Each path is a new rotation, seen through one point. The rows after it are directions, each followed by how far the rotation turns it, in degrees each step (0 if it stays put).
Each turn is a multiple of 5 degrees from 10 to 175, or 0.
Each row of a path follows its step; steps can be skipped.

step 0: 1.737 2.185 -1.084 0.917 -0.699 0.644 0.880 7.600 -1.772 -2.647 -3.873 3.894 -0.114 -4.983 1.045 -0.426 5.762 1.136 -0.169 -2.786 1.667 1.595 1.864 -0.934 -2.591 -2.504 -1.913 -4.247 -2.657 -1.240 -1.220 0.330 -3.450 -0.228 -2.005 0.839 -2.072 -0.213 3.318 1.211 0.937 5.540 -0.591 0.823 1.006 -2.321 2.904 2.261 0.310 2.485 0.759 2.326 3.577 -1.585 0.616 -1.810 1.855 -1.156 -1.870 4.698 1.641 0.718 -2.103 -1.432 1.130 0.622 -2.520 -0.938 -0.611 3.944 2.523 3.679
step 2: 0.719 -1.406 1.438 -1.176 -0.065 0.454 1.244 2.343 -2.477 -0.700 -3.421 -0.493 -0.240 -2.022 3.210 -4.767 2.493 -1.962 -2.934 -2.147 -1.480 0.077 1.359 -3.859 -0.831 0.724 -1.565 -1.645 -2.641 -4.012 0.677 0.059 -5.204 -2.528 0.337 -0.331 1.050 -0.936 0.892 1.399 -3.249 5.391 0.587 -2.956 3.163 2.491 -3.783 -1.091 2.562 1.699 -1.546 -4.046 -2.860 -2.263 0.022 1.198 2.987 2.175 2.366 3.994 -0.580 -0.920 1.866 1.918 2.650 -3.289 -5.655 -1.994 -0.312 -3.462 -4.242 -1.286
step 3: 0.437 -5.239 -3.292 -3.397 2.495 -4.376 2.913 -2.993 -0.657 0.159 3.376 0.456 1.497 -2.043 0.518 -1.864 -0.300 -0.205 -1.335 -4.436 1.975 0.706 -4.419 -1.093 -2.501 -1.212 1.466 -4.086 -0.998 0.141 -5.401 0.134 -5.347 -4.036 -2.871 1.004 -2.429 0.506 0.156 -1.602 -1.003 2.901 -0.326 0.965 0.134 -5.670 4.169 -0.660 -0.692 3.224 -1.042 0.898 0.769 3.884 -1.649 2.837 3.378 1.763 -0.631 2.491 0.752 1.688 -3.339 -0.743 -0.560 1.810 0.864 0.430 3.005 -2.025 -1.628 1.069
step 4: -1.975 -2.020 4.666 -1.699 3.963 2.298 -0.030 -1.612 -0.854 -1.764 -3.834 0.203 -0.171 2.346 6.030 -0.207 1.952 -1.379 -2.242 -0.419 3.932 1.597 -0.262 -1.337 -2.179 2.583 -0.265 -3.459 0.600 1.359 -2.109 -0.588 -4.455 0.991 1.960 1.515 0.364 -0.575 2.139 -1.810 2.337 6.421 1.927 0.139 -0.031 -0.634 -2.373 -0.984 2.785 3.202 5.540 -0.243 -4.397 1.321 0.117 -3.263 -3.207 0.200 1.079 0.048 -2.638 -1.186 3.061 3.409 -3.877 2.815 2.904 -0.482 0.485 -3.140 1.030 -2.300
step 7: 2.145 -0.822 2.733 2.672 1.424 -1.061 0.486 -0.660 -2.870 -3.884 -3.611 -2.344 0.945 3.340 2.231 -5.497 -0.423 -1.376 -1.650 -1.230 2.778 -0.717 -0.773 0.140 -2.699 2.073 -0.672 -1.164 -0.367 2.045 -1.407 4.940 -3.645 3.249 0.893 -3.440 -2.061 1.569 -0.614 5.448 -2.989 -2.000 3.001 -2.086 3.767 -1.964 1.949 4.601 -3.409 2.696 0.293 3.493 -1.472 1.640 -1.459 -2.848 0.761 -3.857 0.109 -0.096 -1.259 1.760 2.151 0.498 -2.035 -0.874 -3.546 1.124 -4.427 -1.931 1.704 -1.316
step 9: 0.623 -0.195 3.230 -3.071 0.420 4.138 1.686 2.802 -4.395 -1.516 0.382 0.406 -2.977 -0.226 -0.587 -0.858 -0.202 -0.993 -1.807 -4.894 3.271 0.621 2.035 1.048 3.288 1.721 6.311 1.732 -3.412 -2.345 -3.142 1.260 -1.574 -1.834 -1.599 -2.122 0.062 0.952 5.391 2.235 0.874 -1.672 3.326 -0.008 0.309 -1.334 5.624 -0.453 2.777 1.390 1.066 2.884 -2.432 0.987 -3.446 -1.347 0.163 1.097 -1.669 -1.821 0.591 6.242 4.171 -0.204 -3.129 -0.375 -2.903 -2.132 1.429 0.079 -2.273 -0.013
step 14: -1.165 -2.722 1.677 -2.591 3.617 0.091 -0.979 -1.174 -1.105 2.466 -0.893 2.561 1.427 -0.718 -2.949 -0.137 -0.342 -4.341 -2.659 -2.923 -1.558 2.781 -3.809 -1.722 -0.699 1.582 2.453 -2.525 2.457 0.258 -1.741 6.144 -5.017 1.296 -1.860 1.622 -2.035 1.891 4.256 -0.202 0.643 2.126 0.573 0.047 2.751 0.316 -2.953 -0.442 3.039 0.366 -0.241 -4.163 -2.438 3.636 0.611 2.575 -0.446 -1.482 -2.870 -1.579 -1.102 3.599 -4.155 0.095 -1.679 6.963 -1.394 -1.007 -0.844 -2.764 2.123 0.163
step 15: 0.869 -0.655 1.738 -1.683 -0.658 0.140 -0.295 -1.686 -0.949 -4.171 -6.147 -3.842 0.321 -1.753 1.473 3.344 0.800 -0.980 -1.863 -2.831 3.618 -0.143 0.505 -2.695 -3.564 -0.486 -0.947 -1.274 -0.950 5.602 -2.302 4.402 -4.079 -0.816 0.634 0.394 -0.771 2.344 -1.178 2.391 -0.500 -2.169 -1.377 0.864 -1.165 -0.479 0.943 3.902 1.788 3.227 5.021 4.177 0.543 1.064 2.236 -5.123 -1.242 1.362 0.975 4.867 0.526 4.745 0.134 2.148 -1.423 0.615 0.522 0.242 -4.300 -0.477 1.617 2.151
0.037 0.839 0.904 -0.316 -0.064 0.037 1.103 1.371 -0.149 0.220 0.666 0.874 0.051 -0.455 0.679 -0.133 0.689 0.596 -0.009 0.656 -0.089 0.272 1.171 0.513 0.260 -0.386 0.334 -0.122 0.273 -0.949 -0.497 -0.180 0.365 0.538 0.837 -0.223 -0.021 0.636 0.179 0.365 -0.199 -1.324 -0.567 -1.046 -0.380 -0.202 0.924 0.028 -0.129 0.503 -0.696 0.409 0.746 0.141 0.141 -0.449 0.301 -0.619 -0.385 -1.342 0.621 -0.425 -0.125 0.976 -0.042 -0.136 -1.488 0.214 0.648 0.925 -0.153 -0.361 -> 35
0.590 0.261 0.944 -0.678 0.113 0.314 0.144 -0.528 0.275 -0.117 -1.088 0.893 -1.488 0.423 -0.108 0.387 0.060 -1.502 0.262 -1.154 -0.034 -0.696 0.122 0.061 -0.424 0.484 -0.772 0.499 -0.413 -0.028 0.235 -0.707 0.022 -0.130 0.568 0.617 -0.217 -0.617 0.795 1.043 -0.575 -0.288 1.554 -0.257 0.644 -0.223 -1.214 0.438 -0.003 0.277 0.459 -0.341 -0.074 0.620 -0.136 0.636 0.054 -0.495 -0.305 -0.540 0.641 -0.633 -0.148 -0.531 0.316 -0.493 -0.949 -0.035 -0.150 0.756 0.620 -0.785 -> 145
-0.239 -0.074 0.121 0.640 -0.302 0.376 0.460 -1.473 0.088 0.369 0.395 -0.033 -0.679 0.089 -0.530 0.271 -0.179 -0.187 -1.127 -0.807 -0.401 0.185 0.933 0.718 0.319 0.050 0.345 -0.163 -0.295 0.371 -0.363 -0.664 -0.360 0.294 0.444 1.166 -0.258 0.068 0.658 0.327 1.224 1.006 -0.334 -0.436 -0.219 0.338 0.544 0.322 1.084 0.073 -0.115 0.684 -0.455 0.288 -0.102 -0.116 -1.255 0.762 0.023 0.211 -0.368 1.098 -1.417 0.970 -1.061 0.701 -0.077 0.460 1.015 0.726 -0.031 -0.423 -> 70
0.627 0.151 -0.245 -0.571 0.649 -0.149 1.199 -1.144 0.358 0.418 -0.105 -0.557 0.635 -0.066 0.769 -0.282 -0.232 -0.096 -0.118 0.340 0.672 -0.159 -0.042 -0.538 -0.655 -0.883 0.196 0.297 0.996 0.759 1.161 0.768 -0.692 -0.545 0.305 0.189 0.024 -1.157 0.264 -0.820 0.917 0.269 -0.417 -0.036 -0.382 -0.181 -0.348 -0.875 0.405 0.998 -0.500 -1.781 -0.062 0.961 0.169 -0.294 0.633 0.203 0.762 -0.936 1.159 -0.095 0.179 0.436 -0.465 -0.063 0.144 0.386 0.291 0.555 0.093 -0.340 -> 40
-0.269 0.564 -0.551 -1.251 -0.424 0.889 0.568 0.195 0.417 0.979 0.657 -0.066 0.815 0.122 -0.011 0.672 0.903 0.230 0.133 -0.092 0.934 -0.685 0.110 0.300 -0.183 -0.778 0.497 -0.283 -1.363 0.751 -0.701 0.117 0.300 -0.332 -0.001 0.625 -0.248 -0.176 0.356 0.946 0.758 -0.123 -0.317 0.836 1.040 -0.092 0.177 1.125 -0.429 0.421 0.763 0.598 0.223 0.163 0.097 -0.230 1.110 1.111 -0.764 -0.002 1.067 0.636 -0.114 -0.425 0.306 -0.895 0.801 -0.734 0.113 -0.473 -0.300 0.098 -> 120
0.083 -0.440 -0.291 0.709 0.157 0.331 0.086 0.011 0.333 0.223 0.369 0.457 1.581 -0.455 0.974 0.748 0.817 -1.163 0.550 0.428 0.724 0.697 -1.173 1.658 0.273 0.556 -0.781 -0.317 0.287 0.745 -0.304 -0.142 0.231 -0.161 -0.800 0.119 -0.942 0.504 -0.285 -0.115 0.889 0.238 1.068 -0.655 0.863 -0.081 0.680 0.108 0.294 0.120 -0.310 -0.423 -0.412 -0.434 -1.014 0.220 -0.180 -0.614 0.667 -0.174 -0.640 0.277 0.210 0.398 0.659 -0.437 -0.184 0.031 -0.434 1.247 0.194 -0.266 -> 110
0.818 0.915 -0.234 0.063 -0.060 0.436 -0.337 -0.360 -0.364 -0.165 0.604 -0.711 -0.017 -0.447 -0.871 -0.549 0.221 -0.176 0.724 -0.025 -0.710 -0.033 0.660 -0.525 0.589 -0.759 -0.068 -0.789 0.058 0.106 0.266 1.544 -0.828 -0.745 -0.258 -0.669 -0.093 0.346 0.347 0.369 0.943 -0.520 0.019 -0.417 0.371 -0.115 0.036 1.097 0.528 -0.361 0.906 -0.083 0.432 -1.237 -0.092 1.074 -0.585 -0.281 -0.399 0.223 0.363 -0.407 0.701 -0.197 -1.528 -0.248 -0.444 0.628 -1.168 1.141 0.526 0.417 -> 45
